A single turn carries every row of the set below to another of its rows. Some are shown first; where does it send the rows asked next?
j_139: [-19  17 -26  19 -22  20   4 -14   8  12   3  18   2 -10 -11]
j_579: [  0   1 -18   7  21  -2  15   5 -17   2 -26  10 -21  13  -4]
j_258: [  7  16 -28  -2  11 -18   9  -5  24 -20   2   5   5  18   5]
j_765: [  2  40   2  18  32 -13 -14  -7   1  -6  -9  -4  -3  -1  -4]
j_978: [-18  12 -22   7 -25   8  -8 -12  -2   0 -10  10  23   2   5]
j_19: [ 15  -9 -17  12   4  23  29  -7   1   8 -18   3  13 -11   1]
j_558: [ 13  -2 -12   0   8   6  41  -8  11   6 -19  -3  -2   2 -20]
j_219: [  6  23 -19  -5 -16   1  11 -10  15  18  38   6  -5 -16   4]
j_348: [ 12  19 -17 -22 -22 -17   5 -11   8  -1  23  -3   5  -6   8]
j_615: [ -3  17  -7 -13  -7 -12  -3  -5  15   1  39 -10  -1  14  10]
j_210: [  3  -5  25 -10  22  11  26  -3  -3   1  12  -4 -25  16   0]
j_34: [-19  21 -26  22   1  13  10  -9  23   9  19  16 -17   3 -16]
j_609: [ 20  23  26   1 -10  -5  27 -33  15   0  -6  13   2  -4  19]
j_314: [ 13  42  -3  15  23  -9   8 -17  15   0  -8  -5  -5 -17 -21]
j_844: [-16  22  -5  -6 -21  -1  -6  -4   4  23  34   3   5  -1   9]
j_533: [-17 -11   5  14  11  23  19  -3   6   7  -2 -13  -1  24 -16]
j_577: [ -6  22  37  11   3  -4   7 -23   7  -2   8   8 -16  24  18]
j_434: [ -3 -11 -21  23  11  22   8  -4 -19  -3 -11   3 -23   2  -7]
j_251: [ -7  35  14  22  13   7   0 -19  18   7   2 -14   6  -7 -24]
j_382: [ -4  11 -25  -2  -7 -12 -10  -7   1 -17 -12   7  16  14  13]
j_194: [ 16  19  25  12 -14  11  27 -39  17   3   5  11  -6 -11  11]
j_315: [ 14  -4  11 -18   7   4  16  -3 -30   1 -13   9 -14  -3  16]
j_755: [  8  -4  11  -1  14  23  27  -8 -12   6  12   6 -37  -7  -4]
j_461: [ -5  21 -19 -12 -22 -14 -12  -5 -13   6  21   7  -9  -5  10]
j_925: [ 19  -5  20 -25  13   2  33  -5  -5  -1  -4  -2  -6   5   7]
j_413: [ 13  23  11  13  -5  -6   5 -28 -15  -7  -8  24 -27  -7  24]
j_250: [-10  33   2  30  10   9 -19 -20  -7  -2  -4  -9  -7 -14 -16]
j_137: [ -3  -6  23  -7   1  24  10  -3 -27  14  -1   6  -4   0  16]
j_868: [-10  18  36  20  -5  10  -1 -26  -1   4   9  12 -10  13  24]
j_760: [  4  32  10  17  19  -1 -10 -14   8  -1 -10 -12  28  -6   2]
j_195: [ 12  24  13  16  -2  -4  13 -31  -5 -11   3  18 -42  -3   9]
j_634: [  3  22 -22  -2  -4  -9  -2  -5   5   2  42   4 -25  -1   7]
j_771: [-11  -7   2  11  18  13  13   6  -3  15 -15  -1  17  23   8]
j_839: [  7  -7  18  -3  -1  33  29 -11 -11  19   7   7  -9 -15   3]
j_788: [ -5  20 -23  10  15  -3  17  -5  35  -5  18   7  -9  18  -9]
j_86: [ 13  30  -5  21   6   5  -9 -23  -2  -6 -13  -6  12 -29  -6]

j_765 goes to j_760
j_315 goes to j_137
j_461 goes to j_844
Where do these go?
j_771 goes to j_19
j_139 goes to j_34
j_577 goes to j_609

A single turn carries every row of the set below to another of its rows. Some are shown first; where does it send the rows asked next?
j_513: [  7  21  26  -6 -25  -3   3  -2   1  17  -7  -9  -9  -2  27 -10 -16  27
   3   5  16 -12 -25  19   3   5 -26  -5  -4   1  24 -22 -26  18  16   4
  -2  -6  -1  -8  16  -6   3  13]
j_142: [  5 -34 -14   1   8  12   9   3   0 -17  -2   6  -2 -10  12   7 -10 -11
  23  -7   5   9 -17   3 -34  -6   5  -1  -7  -2 -15 -20  26  16   8 -19
  12 -25  -9  -8 -30  33 -12  31]
j_943: [ 20  -5   0  17 -20   1  12   0  12 -31  21  -1   0  -1  -8  -6 -13  19
  18 -28  26  10   3  17 -14 -22  -9  10   9   4   0  13  -4  13  27  13
 -21   0  -2  -7 -16   4  -2  40]
j_795: [  8 -40   3  -7 -26  23  16 -15 -11 -15  -8 -10   1 -10  11  -2  10   4
  13  -7  18   4 -31  10   8  -5  12  21   8  36   5  -8  -9   2  22  11
  -5 -31  -9 -14 -33  21  28  16]
j_449: [-34  -3   1  -3   2   2   9  17 -17  -1 -12  16  29  -7  14  -2 -18  20
   0   6   3 -16 -28  21  -8  -4 -12   1 -10  15  -2  14 -21  21 -10 -11
   2  -5 -13  -7  -6 -10  31 -20]
j_416: [ 27  -9   6  16  -8   4  23   5 -13  -5 -27   2 -13  22 -10  12  17 -34
   8 -17   1  11   0  12 -19  17   7 -18 -13 -12 -25  13 -15  20  35 -17
 -13 -10 -28 -25 -13  11  -4  27]
j_151: [ 15 -20   5  -5 -15   3   5  -1  -9 -27  -7  -8   8   7  -9   3   5 -23
  19  -5  -1  14 -11   7 -25  48 -11  -8   5   2  13  -7  -3  18 -10 -17
   2 -19  25  -9 -12  31 -27  17]
j_79: [  8  -6   5   2 -11   1  16  -5 -10  28 -13  -6  -2  10  35  -2  32  -7
   4  23 -32  -6 -29  13  -6 -12   2 -12 -19 -33  10 -14  -6  -9  13   7
  -5 -17   6 -11 -19  13  27   6]
j_508: [ 25   2  -2   1 -21  -5  -5   1 -15 -34 -28   0 -14  19 -16  35   2  -9
   8   2  12   4   1  -6 -22  42   7  12  -7  13   6   2  10  16  15   3
   5 -21 -13 -16  -5  21 -19  19]
j_153: [ 25 -19 -15  -8   5  -4  18   2   7  -1 -15   2  19  14  10   9  22 -26
  32   7   4  18   0   1 -21  13  15 -19   7  -8  -6   7  -9  12  33 -27
  -8 -26  -2 -21 -30  31  -1  -1]
j_110: [ -2 -18   0  11 -28 -24   0   5   7   2 -32   0  -4  18  25   9  26  -2
  -6  23 -19   1 -19  -6   0  12  13   3  -9 -30  -4  -9   5  -2  31  24
  -7 -25  18  -5  -8   4  18   7]
j_132: [  2  28   6  16 -28  -6 -16  -4 -26  -9  -9   3   3 -11 -11   3  -2 -14
  -4   6  -5  -7 -19   8  -6   2   6   1  -5  27  22  16 -30   7  22  25
 -21   4  -1   9 -23 -10  -6   0]
j_865: [ 19 -34 -28   7  11   4  13  14 -11  -8 -28 -12 -14   4  -1  21 -15   9
  -4 -14  15  13 -13  14 -13  13  15   4   1   1 -15   6  14  19  -4  -7
 -18 -19 -23  -7 -19  11 -13  33]
j_684: [ 21  23   4   4  -7   6  15  -5 -12  -2 -29  18  -8  -7  13 -17   6  22
   8  17   3 -15  -7  21  31 -11   4 -10  -2 -11   0  -4 -10   5   7 -10
  -8 -32   4 -35  10  -3  17 -28]
j_663: [ 10 -27 -13   7 -16   5  39   3 -17   2   9   6  18  -5   9  39  19  -4
  13  -1  10  10 -22  36  15   5   8  11  16  20 -22 -11   6   4   1   8
  -5 -39   2 -20   7   5  24  -3]
j_94: [ 11  18 -14   4  -6 -16  23  -8  -7  18 -15  -2  -7  14   5  -1  -2  28
   7 -12 -22  11   4  -2 -12  -2  -6 -39 -16 -25  -9  18  -1   2  23   9
   4 -11  -9 -18  10 -17  35  18]
j_212: [ -6   5  -7  16   6   6  -4   4  -2 -19  36  -9   7 -17   7  14 -11  15
   4 -18  10 -19   2  33  -5 -13  -5   2  -1 -13  -3  -7  12  -1  -7 -13
   9 -32  15 -18 -17  -8   8 -17]
j_327: [ 20  -6   3 -26 -14   4  19 -10 -12  -2 -43   7 -14  16   5   1   4   7
  31  -8 -14   8  -7   5  -6   7   4  13  -8   4  -9  25 -16  13 -18  34
  -3 -24  16  -5  13  29   6  14]
j_475: [ 15  18 -13   0  -9  -2  15  11 -16  -3 -11 -10   4  26  -6   1  11  14
  19 -37 -22   1  -7   9 -14   4 -29 -33  -7 -16   9  -2  -6   4   4 -14
  13  -9   3 -11   5   9  42  24]
j_77: [ -2  18   7   5  -9 -17  -6   1 -28  -8  -6  -3  -5 -18 -11  12  -5 -35
  20   9  -2 -21 -27   4 -23 -14  -2   9  15   8  21   6   8  13  19  25
 -11  -9  -8  13 -31  14   6   3]
j_265: [-28  19 -20  24 -10 -14  15  -1 -11  -4   1  32  -7  -5  24  -4 -16   8
  -1   5   8 -10 -22  20   2 -19   0  20   7 -14   1 -25 -20  14  14  -1
   3   0 -17 -12   8  -5  -9 -13]
j_468: [-15  13  17   5 -33  -3  24   5 -19 -20   6  10   8  -8  14   0   8  38
   0  32  -1   8 -23  -6  -2   6 -17 -20   0  14  26  -2   9  -4  13   6
  -7   2 -17 -18  -2   2  21  -4]
j_51: [  4   6  10  23 -13  12  -6  10  20 -17  10  -8  -2 -10 -12   3   6   6
   1 -16  20 -21  16  26 -17 -20   1  -5   4 -11 -26   9 -11  -1  10  -8
  22 -31  -6  -3 -15  -6  -2   9]
j_231: [ -8 -10 -10 -27 -15  -3  12  -8  -7   7 -23  20  -8  -2 -23 -10  -5  10
  16 -20 -14  29   7  16  14   2 -10   1  -1  34  -1  -2 -12   6   2   9
  -9   7   3  10  -1   7 -12   2]
j_555: [-10 -16 -11  23 -25  21  17  -4 -19   2  -4  13   3 -19   7  29   1  14
  -5  12   8   1   3  32  14   5  -6  33  -4   4 -24  -3   5  13  -6   7
  10 -38  -3 -11   9 -12  21  14]
j_156: [-15   9  -2 -28 -30  -4  24 -20 -24  10  -5  21   7  -7 -12  -9   1   4
  30  -7   1   9  -3  28 -15   8 -15  12   2  26  26   0 -12  -2  26   4
  -2   2  12  -2   4  14  -1 -11]
j_849: [ -5 -19 -15  -4   9 -12  22  -7  11 -11   6  -8  10  21  13   4   8 -12
  26 -37  -3   9  12  13  -7  24 -19  14   1 -20  -5   9 -19  17   7 -12
  18 -12 -13 -10  10   3  39   7]
j_774: [ -9   1   0  35   1   0   9  15   2 -20  -8 -10  18  29   0   1  14 -21
  -2  11 -12   1 -13   3  19   9  16  22  -6 -19 -16   2  -8  14  16  19
  13 -20  -7 -35 -30  16  17   7]
j_850: [  3   6  18  12 -32 -11  24  -8 -22  -4   8  20   0  -6  31  11  10   8
  10  13  -6 -25   0   6 -12 -18 -32 -16 -15 -15 -14  16 -12  22  -2 -13
 -21 -21  -3  -7   7  -4  23 -17]
j_689: [ 26   6  -8   9 -14 -23  13 -25 -15 -39  -2  -2 -19  12  -6 -14   9 -23
  22   1  -5 -18 -19 -10 -12  -7   4 -17  -8 -12  10  11   8  -7 -18  19
   1  -9   5  -2 -24  10   0  -2]

j_416 goes to j_142
j_77 goes to j_110
Where do these go?
j_795 goes to j_327
j_555 goes to j_156
j_468 goes to j_684

